128 stands for zero in the data rows.
Each row of this table is followed by its label. One hidden rule gives the labels. It looks at one to three of the table's principal directions, none of them among the few with the most spread.
[152 100 123 122 136 128 148 163 123 108  94 115 158 140 130 144 118 135
 149 117 161 108 110  80 132 156 165 123 146 101  82  85] 2
[119  92 171 105 157 106 148 188  84  46  70  86 171  55 155 133  49 155
 109 122 160  81  78  92 103 245 196 153 164 104 123  70] 1
[126 123 121 120 129 123 131 143 138 140 113 115 126 109 148 119 129 138
 132 103 119 124 124 124 135 122 115 121 135 125 124 115] 2
[158 132 104 104 104 122 129 132 119  98 136 118 113 193 110 137 138  76
 178 171 111 177 131 107 136  88 137  97 133 140 106  82] 2
[166 121 107 126 103 136 154 106 147 107 146  72 140 136 115 101 144  96
 139 179  95 127 145  94 110  86 135 109 102 131 111  86] 1
[ 98 133 145 134 124 130 107  84 112 120 150 147 110 112 115 152 119 137
  80 132 138 125 120 156 109 188 123 161 139 148 156 183] 1
[146 126 128 125 114 128 156 136 163 111 128  65 140 103 149  83 120 120
 145 164 104 101 142 105 118  79 129 101  88 106 117  85] 2
[ 98 145 160 137 128 123 110 117 126 102 146 117 107 100 145 145  84 138
  85 151 181  84 103 138 109 232 127 169 138 106 137 172] 2
[122 129 141 135 135 141 116 140 114 125 143 167 142 144 110 152 128 128
 140 126 149 144 115 136 137 149 139 139 132 129 115 144] 1
[114 116 125 103 116 100 114 161 133 127  99  94 116 122 143 150 119 109
 124 103 121 144  98 130 125 159 120 136 173 115 127  92] 2
[147 132 109 132 125 136 130 111 128 144 147 124 128 138 108 105 156 116
 138 138 101 148 152 128 132  83 115 125 119 160 135 124] 1
[114 104 125 118 132 108 135 175 109 136  83 146 134 110 145 162 115 146
 114  60 142 118  85 113 131 196 139 136 177 107 110 111] 2
[167 151  94 146 129 153 148 122 122 152 154 150 149 142 118 113 154 119
 146 145 107 134 142  95 151  92 122 103  95 130 105 114] 1
[153 115  97 149 112 161 153 103  99 126 147 177 178 110  99 159 138 136
  92 139  95 150 116 124 115 177 130 110  85 146 131 131] 2
[145 172  85 141 108 154 124  83 130 172 188 157 109 146 106  98 174 109
 141 154  67 169 166 139 149  48  79 103  81 175 147 148] 1
[129 104 115 129 160 120 152 173  64 141  65 177 151 138 115 150 124 155
 111  39 136 111  89  75 126 186 182 152 193 119 122 109] 1
[124 125 161  92 146  88 126 245 149  88  72  34 149  93 181 100  66 113
 187 138 152 104  98 101 147 131 153 122 150  67 101  15] 1
[106 125 140 104 113  93 111 170 145 129 118  88  90 130 144 126 120 105
 147 108 137 134 108 138 130 136 113 143 177 120 118 106] 1
[134 147 123 116 156 117 121 230 129 173 106 144 111 189 135  92 148 112
 229  64 144 146 121  96 183  40 133 127 179 112  88  87] 1
[128 123 123 149 134 148 143 132 107 147 131 190 171 107 115 155 133 152
 108 105 117 133 115 132 135 156 137 117 102 122 122 139] 1
[173 115  85 130  98 132 153  56 134 104 136  56 127 118 125 130 142  98
  62 174  98 110 130  85  81 173 121 135 130 136 135 114] 2
[151 150 103 156 166 123 149 177 120 193  98 164 139 144 144 102 144 141
 134  81 134 107 136 110 157  98 123 122 130  97 133 120] 2
[123 120 120 127 143 108 140 183 124 155  85 132 128 107 157 125 119 147
 122  68 136 110 106 121 138 157 121 130 157 105 128 111] 2
[116 156 123 155 126 151 122  96 104 153 175 188 141  93 108 134 135 140
  88 137  96 146 131 165 130 154 102 132  87 159 162 173] 1
[111 114 141 108 145  96 134 201 138 128  70  91 131  71 187 120  91 151
 129  77 140  99  97 124 138 165 123 125 158  90 124  84] 2
[ 79 131 139 126 117 105  93 115 126 153 128 144  97  95 140 176 120 136
  65  88 137 133  98 177 119 218  93 163 169 129 155 175] 2
[ 91 110 166  95 152  96  91 183 126 119  81 129  89 185 132 140 117 123
 180  73 175 149 113 145 140 104 152 157 210 122 127 128] 2
[ 81 124 129  98 120 113  89 174 134 163 112 171  90 131 147 149 137 140
 169  48 117 184 107 179 163 107  82 117 166 151 132 141] 2
[131 141 140 127 114 143 107  96 128 102 183 123 123 151  87 116 136 101
 156 196 121 165 156 153 127  91 126 132 100 172 135 137] 1
[121 126 123 102 112 124 106 158 119 128 139 155 102 177 114 152 146  98
 183 102 127 184 108 130 151 109 121 123 172 148  96 119] 1
[124 156 128 134 136 120 135 146 112 136 129 119 131 106 134 107 113 123
 117 132 110 109 120 109 130 136 136 136 126 115 141 108] 1
[134 123 130 120 145 130 115 143 122 111 112 109 134 125 142 139 111 130
 126 125 158 123 111 115 130 174 131 148 154 122 124 120] 2
[109 140 150 127 133 114 124 150 144 135 133  94 118  94 143  95 116 132
 134 126 129 103 132 135 131 114 122 142 131 121 132 120] 1
[160 127 134 118 140 140 139 187 144  97 113  72 165 177 118  94 116  98
 208 167 142 124 130  69 137  60 175 120 118  91  89  46] 2
[128 135 136 121 125 138 107 107 119 117 165 150 112 158 102 132 147 109
 157 146 129 167 140 144 139  99 126 132 137 166 119 149] 1
[110 104 123 107 118 130 118 126 133 111 102 109 125  92 155 154 108 154
 109  99 136 122 102 127 120 191 112 130 145 129 128 128] 2
[132 176 109 188 113 175 134  16 112 158 221 193 132 107  85 116 152 138
  47 193  88 126 169 169 104 141  91 135  34 174 190 227] 1
[119 118 120 121 128 122 139 168 126 147 112 139 149  49 163 123 119 155
 117  83  91 137 108 150 143 151  97 106 118 135 134 107] 1
[ 95 114 140 114 131 101 114 154 130 143  96 120  97 127 140 134 124 135
 120  70 138 124 110 141 122 145 124 154 184 125 140 137] 1
[140 137 118 140 115 150 122  84 117 117 165 127 136 154  84 132 139 111
 117 174 124 136 140 115 112 135 137 145 109 151 134 140] 1
[128 115 141 113 130 124 122 126 127 101 126 103 119 141 118 118 125 122
 150 137 140 130 134 118 123 114 146 139 149 144 118 118] 1
[133 135 127 142 121 148 124 119 117 118 156 130 150 133  96 136 122 125
 125 162 142 124 126 115 123 163 140 145 109 135 120 128] 1
[138  88 144 122 159 130 141 114  98  90  83 145 139 172 106 133 122 151
 136 116 162 117 142 109 109 118 189 138 152 139 134 137] 1
[139 117 119 133 125 134 146  95 131 123 112 139 132 162 117 131 139 133
 126 138 118 122 149 117 115  84 149 104 104 119 133 131] 3
[ 85  95 184  95 166 102  89 170 114  92  65 136 105 187 126 153  99 140
 168  83 195 141 113 151 125 125 178 165 205 120 140 139] 2
[130 125 131 131 143 112 139 159 121 147 120 132 134  79 147 112 128 142
 120  96 122 120 124 139 142 143 116 130 141 136 127 119] 1
[133 136 118 132 120 112 141 139 129 141 125 122 130  96 148 130 125 118
 101 124 103 126 116 134 126 150 112 117 124 114 134 113] 1
[158 151 114 150 131 155 124  89 130 140 168 160 132 187  95 130 158 113
 150 173 145 138 162 119 145  82 131 118  96 136 111 153] 2
[104 140 109 128 120 127 127 134 155 177 120 116 109  74 168 103 132 161
 113  78 101 105 128 136 140 120  76 119 118 126 142 139] 2
[136 133 138 165 176 143 166 151 108 141  89 162 176 105 143 104 100 183
 104 109 151  60 133  99 125 140 170 126  88  81 145 133] 1
[167 153 100 166 109 173 146  83 142 134 183 147 158 160  92 119 146 121
 136 207 128 120 163 109 129  98 125 101  38 125 112 139] 2
[ 56 141 178 114 124  76  91 185 146 143 122 105  78  59 177 143  87 135
  99  76 165  99  80 176 133 222  94 173 191  99 131 150] 2
[123 145 112 137 119 133 111 121 142 157 142 130 125 117 135 142 133 126
 107 130 123 138 124 147 136 152  89 131 115 125 142 140] 2
[150 158 111 148 118 129 160 168 168 146 126  76 153  99 166  84 109 111
 123 166  97  94 126 110 123 102 107  98  63  64 138  78] 2
[166 114 106 135 117 132 174 117 106 102 130  96 149 103 120 112 126 119
  98 144 109  95 115  67 100 172 156 132 132 129 109  96] 1
[156 145 111 146 128 142 146 105 136 140 154 103 134 130 114  83 146 120
 130 162 110 109 160 103 124  84 126 127  98 139 130 122] 1
[109 138 134 143 111 135 117  80 137 135 159 156 115 118 125 149 131 132
  88 148 123 134 136 174 116 146 102 126  97 135 153 182] 3
[114 134 142 144 149 130 134 138 129 125  95 120 155  96 153 132  86 160
  87 131 149  80 116 125 113 179 142 138 102  80 158 130] 2
[172 102 108 140 129 153 173 123 101 103 115 159 186 144 103 137 134 130
 129 144 104 136 127  93 113 119 172  95  91 124 115  98] 2
[141 120  95 132 125 145 144  96 106 150 113 185 143 159 108 154 159 142
 123  98  99 146 135 107 135  98 141  99 118 136 122 134] 2
[156  93 121 115 130 102 162 157 105 110  98 112 134 130 118 119 136 119
 140 105 126 121 122  91 122 133 164 126 173 138  97  82] 2
[147 120 108 124 126 130 140 166 115 132 112 146 175 114 129 154 127 120
 136 125  99 161 109 124 145 140 131  97 110 116 115  74] 2
[ 97 168 126 131 118 124  87  76 147 180 168 180  80 142 133 147 163 120
 118 125 103 172 155 200 156  72  68 112 113 150 157 194] 2
[107 146 130 143 117 152 105  69 134 147 176 176 118 117 116 141 144 143
 106 144 113 152 149 182 133 118  90 122  86 162 154 195] 2
[ 72 141 163 139 111 128  90  73 118 116 171 161 106  92 111 166 104 141
  63 153 139 134 121 201 103 211 107 162 113 153 176 206] 1
[101 120 136 104 119  82 130 188 147 157 100 114 114  45 188 126 122 129
 119  65  84 145 100 173 147 132  82 103 155 116 131  96] 2
[129 104 148 109 117 119 112  95 132  72 125  83 109 181  98 138 119 104
 141 177 159 134 142 125  98 125 161 148 149 141 129 125] 2
[121 123 125 124 111 124 122 101 142 130 140 110 113 108 132 130 135 126
 108 133 115 131 134 145 118 135 105 130 127 143 136 141] 1
[192 160  79 167 140 167 175 112 139 155 148 112 175 112 132  62 144 136
 129 180  89  96 172  82 137  65 116  91  35 120 136  99] 1
[157  91 132  77 118 109 112 135 135  61 105  56 127 182 111 139 130  77
 190 175 131 180 135 110 126  82 159 116 167 148  99  52] 2
[135 114 138 133 142 131 134 123 107 113 126 149 140 126 117 136 125 137
 119 126 143 127 127 131 122 153 147 138 137 141 128 142] 1
[105  94 161 148 174 126 151 139 105 122  63 172 166  81 149 142  87 212
  81  77 176  62 123 135 114 192 172 137 119  98 149 160] 2
[158 127 127 128 126 135 127  97 128 105 149  97 125 201  75 101 151  86
 161 190 122 151 168 114 112  49 158 137 122 154 135 114] 1
Here are more rows. What is the label of each one?
[147 139 122 135 115 150 125  83 133 105 160 136 138 162 104 130 133 109
 139 200 113 158 158 145 122  87 127 102  70 143 143 134]: 2
[141  96 137 157 160 136 182 124 109 121  83 138 157 120 123 101 115 183
  98  96 162  41 138  76  97 147 191 143 123 102 125 143]: 2
[151 109  98 113 105 147 127  93 106 119 156 172 106 196  81 142 178 104
 170 120 106 195 140 121 133  79 127 114 150 194 105 144]: 1
[148 152  93 137 132 132 142 127 151 175 116 125 136 123 160 111 149 124
 122 119  85 129 140 120 146  69  97  91  95  99 140 109]: 2
[113  99 155  83 132  92 104 198 135  88  76  78 123 149 144 149  97 108
 177 116 159 150  99 128 134 138 153 134 185 106 109  64]: 2
[184 111 106 125 138 141 154 105 107  94 110 129 150 215  87 122 148 105
 171 172 128 144 161  76 123  56 186 102 117 136 109  89]: 2
[ 66 125 156  90 122  70  74 171 147 148  99 114  66  92 182 170 112 119
 109  59 141 157  85 199 143 186  74 151 212 120 145 143]: 2
[114 123 140 120 157 114 135 209 138 140  66 105 163  80 176 118  89 161
 141  85 139  95 103 114 147 142 138 119 128  73 125  74]: 2
[111 126 135 123 124 124 107 110 126 131 139 135 108 124 125 143 133 128
 114 119 133 142 126 154 126 149 112 145 147 150 139 157]: 1
[ 83 133 141 125 109 112  88  98 134 144 150 140  82 114 129 165 129 127
  82 108 141 141 112 183 118 193  87 164 162 147 153 190]: 2
[133 103 132 120 141 133 116 122 100 103 110 144 132 177  95 165 127 137
 142 118 184 125 120  95 127 172 171 156 174 138 100 133]: 2
[147 140 108 135 137 136 126 118 128 131 122 100 137 129 136 126 122 121
 104 148 132 117 127 109 122 155 121 140 124 116 144 119]: 2
[127 122 128 117 134 128 123 151 143 133 113 119 127 131 146 124 129 138
 159 107 143 124 126 117 147 108 125 119 138 117 104 114]: 2
[129 134 118 117 143 104 129 206 132 159  92 127 120 124 163 117 123 130
 163  77 136 129 111 119 163 120 112 117 160 105 111  89]: 2
[126 132 138 125 123 131 118 149 142 121 144 106 137 118 127 123 120 120
 151 146 138 130 124 128 137 130 124 132 121 125 110 110]: 1
[138 123 132 109 169 110 130 200 126 138  71 103 135 154 146  91 126 126
 187  87 132 130 131 100 153  56 153 126 166 110 123  70]: 1
[122 108 131 104 125 106 128 161 132 118  99  86 112 128 139 120 122 121
 145  99 134 122 111 107 123 134 137 141 177 125 113  96]: 1
[153 113 109 136 137 142 164 124 118 130 108 146 146 129 133 115 138 153
 133 107 122 106 136  90 129 108 147 105 115 125 111 122]: 1
[138 130 129 115 131 116 134 173 143 130 119  91 141 103 148 104 124 117
 161 128 115 129 125 116 148  98 125 113 129 115 105  74]: 1
[108 119 130 113 139 107 116 143 142 146  83 105 105 131 157 136 125 140
 120  77 144 109 115 120 130 133 125 142 174 103 131 127]: 2
[125 111 144 101 135 109 113 142 136 104 104  97 106 158 133 124 125 114
 164 125 145 142 132 129 130  96 141 132 166 133 120 110]: 2
[138 126 129 121 129 134 126 120 126 109 136 109 130 141 114 113 130 118
 148 152 123 138 141 120 126 102 138 129 124 146 127 115]: 1
[124 144 123 143 133 142 113  93 117 149 156 157 123 128 109 129 146 132
 106 131 120 142 142 151 130 130 110 144 120 158 153 169]: 1
[118 138 133 114 129 107 118 175 142 135 110 112 112 127 160 131 113 119
 148 112 142 127 109 129 146 135 115 123 150  99 116 105]: 2
[154 120 117 123 157 115 169 177 121 131  70 105 151 121 157  90 119 145
 153  97 123  86 130  68 140  88 165 105 135  91 109  66]: 1
[107 118 141 109 123 120 117 134 141 124 121 115 110 120 139 120 128 133
 147 109 119 139 129 145 130 100 119 125 141 140 130 129]: 1
[143 107 138 124 128 129 147 122 139  96 113  93 150 135 120 106 120 126
 143 162 120 118 148 116 109  84 159 112 101 122 130  97]: 1
[151 144 109 143 129 146 128 112 117 160 166 194 126 160 109 141 172 115
 143 121 121 164 139 137 155  96 112 113 125 151 107 159]: 1
[100 129 178 145 156 122 135 149 126 121 116 138 141 102 133 106  97 163
 123 123 164  75 134 138 121 132 164 147 114 101 137 148]: 2
[129 154  98 163  81 180 125  26 117 124 208 179 148 107  92 180 133 134
  55 196 109 133 125 140 107 216  98 121  48 149 139 191]: 2
[ 67 125 144 110 126  87 104 187 164 163  75  96 112  26 211 149  84 165
  81  55 129 104  83 182 136 210  67 132 150  83 157 121]: 2
[116 172 117 168 104 149 125  44 136 174 201 176 115 120  97 121 162 124
  78 168  81 136 167 175 121  92  88 121  58 152 169 199]: 2
[ 82 131 157 130 128 114 110 177 133 145 123 136 118 101 142 148 106 140
 116  80 161 105  84 139 130 196 125 164 165  96 116 144]: 2
[103 122 139  99 119 101  94 160 124 123 117 121 107 130 135 169 121 105
 136 101 137 164  91 147 139 170 118 145 188 128 116 112]: 2
[105  98 123 116 122 114 137 160 130 139  77 126 133  97 154 152 114 153
 103  61 122 116  92 125 117 176 125 128 155 104 131 115]: 2
[120 109 134 103 125 127 111 172 119 109 119 115 127 129 130 153 120 123
 159  92 159 137  85  98 139 182 139 153 190 130  81 105]: 1
A new table starts here. Each row of this table is followed by its label. One hidden rule gives the labels. It looks at one to three of the table's principal directions, none of them among the few with the most spread.
[176 171 151 113 121 118 134  97  95 156 113 141 127 119  84 155 159 108
 128 143  99 108 102 111 129 169 135 107 150 129 118 149] B
[103  88  94 178 132 117  89 142 173  95 136 112 140 173 203 107  61 117
 151  84 189 152 177 150 144  94 167 147 104 115 173 137] B
[ 87 104 101 162 103 124  80 128 140 147 134  93 169 134 192 125  97 117
 146 149 168 138 162 132 123 101 138 137 108 141 162 146] B
[134 130 147 131  96 124 101  98 111 171 140 107 155 111 147 137 125 130
 138 139 141 131 135 116 132 145 135 121 125 152 152 136] C
[147 194  96 104 162 131 168 151 104 123 104 173 106 117  34 149 187  93
 102 158  69  78  91 123 106 153 106 112 150 109  64 155] B
[159 143 164 120 113 132 119  92 105 158 132 128 130 102 116 136 148 130
 128 131 105 128 115  99 133 155 126 104 146 141 141 127] B
[106 113 100 152 126 116 118 147 140 130 137 119 150 143 146 121  96 122
 122 124 148 126 148 141 129 120 153 147 126 120 144 139] C
[128 165 122 113 117 136 124 118  99 169 132 132 143  94  93 144 163 113
 123 169 107 102 117 112 109 152 106 110 130 147 109 149] B
[138 142 150 112  98 137 103  93 114 168 148 112 140  99 145 138 136 140
 153 123 156 132 135 123 134 147 107 117  99 172 136 128] C
[138 170  97 128 131 134 107 119 131 141 146 142 130 113 123 135 119 106
 151 102 153 111 146 134 133 145 119 119  96 151 123 156] B
[202 184 212  65 101 146 137  55  77 184 144 141 110  67  78 155 185 149
 145 124 104 126  95  92 131 196  98  79 131 175 116 120] C
[159 159 137 104 127 130 130 105 126 135 145 141 118 115 119 138 113 129
 153  96 150 128 131 134 139 153 126 122 103 150 125 136] C
[110 130 126 126 115 128 126 132 119 146 127 117 149 111 132 136 138 134
 121 158 121 126 126 123 114 121 130 126 137 134 132 133] C
[151 157 154  93 117 137 139  99 111 144 114 128 117  88 117 152 159 142
 141 142 100 127  94 115 136 126  92 114 126 154 111 115] C
[144 135 152 111 120 131 130 112 116 138 133 128 119 129 119 132 144 134
 138 122 142 129 125 131 130 149 116 123 113 141 117 123] B
[ 47  93  43 181 109 117  75 171 170 133 154  89 178 157 214 112  63 119
 151 114 224 129 195 176 134  85 139 177  64 146 154 149] C
[130  75 175 145  95 124  98  95 134 144 144  91 144 132 193 114  92 157
 142 109 156 167 145 118 151 122 147 134 127 142 183 101] C
[164 104 188 132 124 125 129 101 107 133 130 130 115 151 109 114 141 128
 113 126 112 140 123 102 126 168 152 107 162 107 145 119] B
[ 76  77 126 158  96 131  88 138 137 147 144  84 165 137 193 111 119 146
 131 143 176 148 165 135 118 104 133 141 110 143 160 120] A
[112  66 124 166 148 120 121 154 174  72 143 125 119 180 180  90  65 142
 128  67 173 165 169 148 140 100 178 148 126  95 170 111] C
[153  93 183 147 106 125  97  87 117 150 150 111 137 143 153 110 107 131
 133 113 146 153 149 103 134 162 161 110 142 128 177 124] B
[101  49 152 173 107 122  89 126 154 120 149  90 151 156 211  95  76 152
 129 103 171 174 170 125 138 104 172 139 133 119 198 106] B
[103 112 104 161 110 126  77 124 143 136 137 103 151 148 186 122 105 112
 157 120 187 136 169 140 129 115 134 132  92 143 154 147] A
[ 93  70 129 169 123 130 101 143 149 114 136 105 143 146 181 100 107 139
 116 123 142 154 156 121 125  97 150 133 141 112 170 114] B
[157  95 179 128 136 135 133 108 130 110 139 135  99 142 126 102 121 143
 120  96 119 152 127 110 138 146 138 114 145 114 147 100] A
[ 97  99 100 167 137 119 115 158 150 106 126 121 149 151 159 114  99 121
 115 129 137 139 153 131 117  99 171 134 149  98 160 139] C
[132 137 116 144 128 130 103 120 112 149 143 133 135 145 106 118 132  89
 126 141 141 107 148 120 114 168 130 114 119 126 123 159] A
[185 148 154 116 172 133 161 118 120  92 118 177  77 143  59 117 143 105
 108 108  73 120 104 103 125 163 137  97 167  89 110 129] A
[137  76 146 167 142 122 109 123 156  89 137 126 117 172 169  95  75 124
 130  86 146 162 158 119 139 120 178 124 145  94 179 121] B
[ 95  49 111 181 144 120 105 158 187  62 135 111 123 191 212  87  54 139
 137  72 183 172 176 152 145  76 172 156 116  95 177 109] A
[143 122 127 125 169 126 169 152 141  77 112 159  93 145  93 117 126 128
 103 111  85 129 108 126 129 118 142 129 163  85 114 114] C
[ 99  98  84 164 151 109 133 176 169  78 121 130 132 177 160 114  82 125
 122  96 158 138 154 160 134  91 174 159 129  91 144 133] C
[ 72  84  90 165 139 114 130 181 157  84  96 111 148 170 171 122 112 125
 112 161 131 141 140 146 108  62 162 150 151  85 141 131] B
[107  61 140 173 108 114  87 126 164 111 143  91 150 172 224 106  66 148
 149  82 200 173 178 145 147 100 180 148 114 123 195 116] C
[131  48 191 169  95 124  78  89 146 125 136  82 143 152 227 104  87 156
 146  99 163 189 159 107 149 106 170 120 142 125 214  98] A
[ 77 116 101 146  93 125  97 140 128 162 128  89 175 115 177 140 134 137
 135 163 158 127 144 140 121  97 119 145 108 154 140 134] C
[ 92  71 118 166 115 115  98 144 167  98 123  93 147 173 219 116  80 142
 150 105 192 165 167 155 138  78 163 153 108 120 172 121] B
[123 110 130 148 115 124  99 117 147 123 133 110 141 137 184 126  96 133
 152 106 165 151 153 133 138 109 150 129 115 135 165 131] C
[149 111 174 122 125 126 145 112 109 138 126 128 125 119 106 123 135 141
 103 143  83 137 105 100 127 145 143 117 173 112 142 110] C
[158 113 200 114 106 137 122  82 106 152 130 115 125 102 135 128 147 152
 126 137 100 152 111  90 131 144 127 100 157 139 156 104] B
[155 144 168 105 112 129 130  91 106 144 109 122 127 108 126 151 150 131
 141 157 104 135 102 107 126 133 121 106 143 139 130 128] B
[169 117 150 147 134 120 105  88 144 108 128 131 115 152 162 121  71 108
 156  90 140 154 141 114 151 134 165 114 133 115 173 137] C
[139 110 179 119 104 125 132 100  97 157 112 109 140 116 122 136 153 137
 113 179  88 136 101  97 119 137 129 115 166 126 139 115] B
[126 107 130 149 118 120 102 107 143 118 112 107 141 143 184 131  85 114
 152 140 139 152 137 121 135  99 149 127 130 122 165 137] A
[157 134 152 131 126 134 116  95 113 145 133 134 122 110 113 124 130 115
 124 132  96 127 119  94 132 152 127 103 149 129 143 131] B
[185 143 186  92 153 137 176  96 108 106  97 159  83 101  72 136 155 131
 108 149  28 135  66  82 129 135 117  93 190 102 115 104] B
[211 148 206  93 133 137 146  66 109 127 127 151  82 108  96 133 141 138
 139  92  88 143  93  94 152 169 121  93 149 134 133 105] C
[143 100 163 129 134 129 136 120 123 116 130 131 109 149 117 110 129 132
 116 123 119 139 125 118 128 144 136 122 144 110 132 112] B
[131 110 155 122 123 141 123 116 132 122 133 121 112 120 145 117 138 149
 134 112 131 145 127 122 136 121 107 123 120 140 133 101] A
[132 123 117 136 165 131 149 156 138  85 116 156  99 155  96 112 140 114
 107 118 105 122 124 127 117 125 137 122 149  89 111 128] A
[100 125  70 151 140 131  99 148 173  91 129 124 123 151 184 121  89 114
 165  88 187 135 163 163 143  86 117 147  72 138 130 139] A
[168 155 159 108 138 131 155 114 112 134 131 153 113  95  83 135 149 142
 108 111  78 125 101 103 133 153 137 107 167 123 129 118] C
[132 122 135 138 119 125 111 122 136 130 139 121 134 136 153 126 118 136
 141 100 161 139 148 135 135 131 147 127 117 135 149 130] C
[125 128 117 140 133 127 121 138 124 132 139 135 132 144 113 118 130 113
 119 125 140 117 144 130 118 149 141 125 128 119 126 143] B
Here are more rows. What is the label of each one?
[146 151 125 121 130 137 112 112 124 141 159 142 120 129 113 120 119 112
 147  99 164 119 152 132 127 169 122 116  94 147 122 147] >> A
[152  51 192 170 117 130  75  85 150 107 159 106 117 181 203  82  68 133
 152  68 188 186 181 110 144 144 178 110 124 115 207 113] >> A
[102 116 114 118 135 142 138 147 137 122 146 130 120 118 123 111 124 143
 121 124 135 127 133 138 124 120  98 141 106 138 109 111] >> B
[184 103 214 102 129 138 144  78 117 115 128 133  82 127 120 115 133 152
 132 101 100 159 101  99 150 151 115 107 146 127 138  85] >> A
[140 121 133 132 158 134 147 136 126  95 105 149  97 145  93 116 150 108
 106 144  79 123 107 109 118 126 121 113 160  92 110 123] >> A
[115 149 110 117 147 111 190 177  98 132  90 148 141 120  43 150 186 126
  61 198  39  89  76 121  98 127 141 137 201  84  84 133] >> C
[173 129 153 122 152 136 131 104 137  98 139 154  84 147 114 110 111 118
 142  75 133 139 132 121 144 154 129 111 120 119 129 121] >> A
[181 154 182 100 111 138 120  74  97 161 136 133 110 109 104 138 160 129
 145 117 124 126 113 107 139 178 104 100 119 157 121 123] >> B
[104 138  57 147 165 115 140 180 162  77 115 149 119 174 125 125 101 100
 131 108 156 112 146 170 124 103 145 154 108  98 104 153] >> B
[103  94 111 139 133 130 122 145 156 103 136 117 117 149 163 108 100 140
 138  99 163 141 144 153 146 102 110 156  93 133 126 106] >> A
[189 148 195  76 144 137 183  99 101 126 130 162  86  97  56 130 153 151
 107 119  62 131  80  99 132 169 119 104 168 121 107  99] >> C
[149  90 197 136 103 130 111  95  93 169 158 115 136 139 112 103 142 135
 106 137 128 138 139  96 117 189 149 107 154 126 156 118] >> B
[108 203  60  87 167 128 205 194 108 125 104 175 126  86  16 159 186 118
  77 182  48  65  76 141  96 125 100 140 158 110  42 146] >> C
[178 149 168 109 125 138 125  83  93 161 144 143 103 120  73 123 156 110
 127 124 108 110 113 103 136 196  98 104 124 143 108 128] >> A
[108 167  93 103 153 125 189 180 110 133 122 159 137  91  45 142 163 135
  74 170  60  90  93 128  98 129 128 137 172 107  83 135] >> C
[143 112 186 104 103 136 133  98 102 162 145 115 128 107 118 123 145 157
 121 138 119 140 116 110 129 157 114 120 135 148 133 102] >> C
[146 171  93 119 163 122 156 143 125 104 102 163 108 140  74 143 136  88
 122 145  93  99 106 131 118 135 127 123 140 101  89 157] >> B
[141 149 129 108 134 129 146 130 118 135 140 143 120 123  94 131 135 129
 125 118 130 115 123 136 126 154 123 129 121 134 107 131] >> C
[106  94 116 139 132 119 129 143 165  85 107 111 123 154 188 126  91 143
 148 112 153 156 133 153 146  71 133 155 112 120 141 109] >> B
[130  66 177 144 128 133 128 123 143 104 138 117 115 140 161  97 113 164
 112  96 122 169 136 111 140 114 151 126 156 109 170  85] >> B
[ 23  67  44 189 104 115  75 181 170 131 142  74 190 163 227 108  66 124
 139 145 213 135 191 173 124  65 139 184  77 137 158 142] >> B
[103 149  55 140 163 109 161 190 152  85  97 150 126 154 107 142 125 112
 112 126 118 102 119 165 127  92 142 160 133  94  94 144] >> C
[140 101 124 168 138 117 100 121 150 108 145 130 128 172 157 104  71 105
 137  84 163 143 166 129 139 140 178 127 128 105 170 144] >> C
[198 185 174  93 124 138 135  71  78 173 128 153 107  91  54 147 178 108
 126 142  75 102  90  87 130 197 101  85 147 146 105 139] >> A
[106  73 132 161 100 124  73 107 157 130 155  87 150 155 224 106  53 134
 168  98 207 167 180 142 147 110 147 145  84 148 185 125] >> A
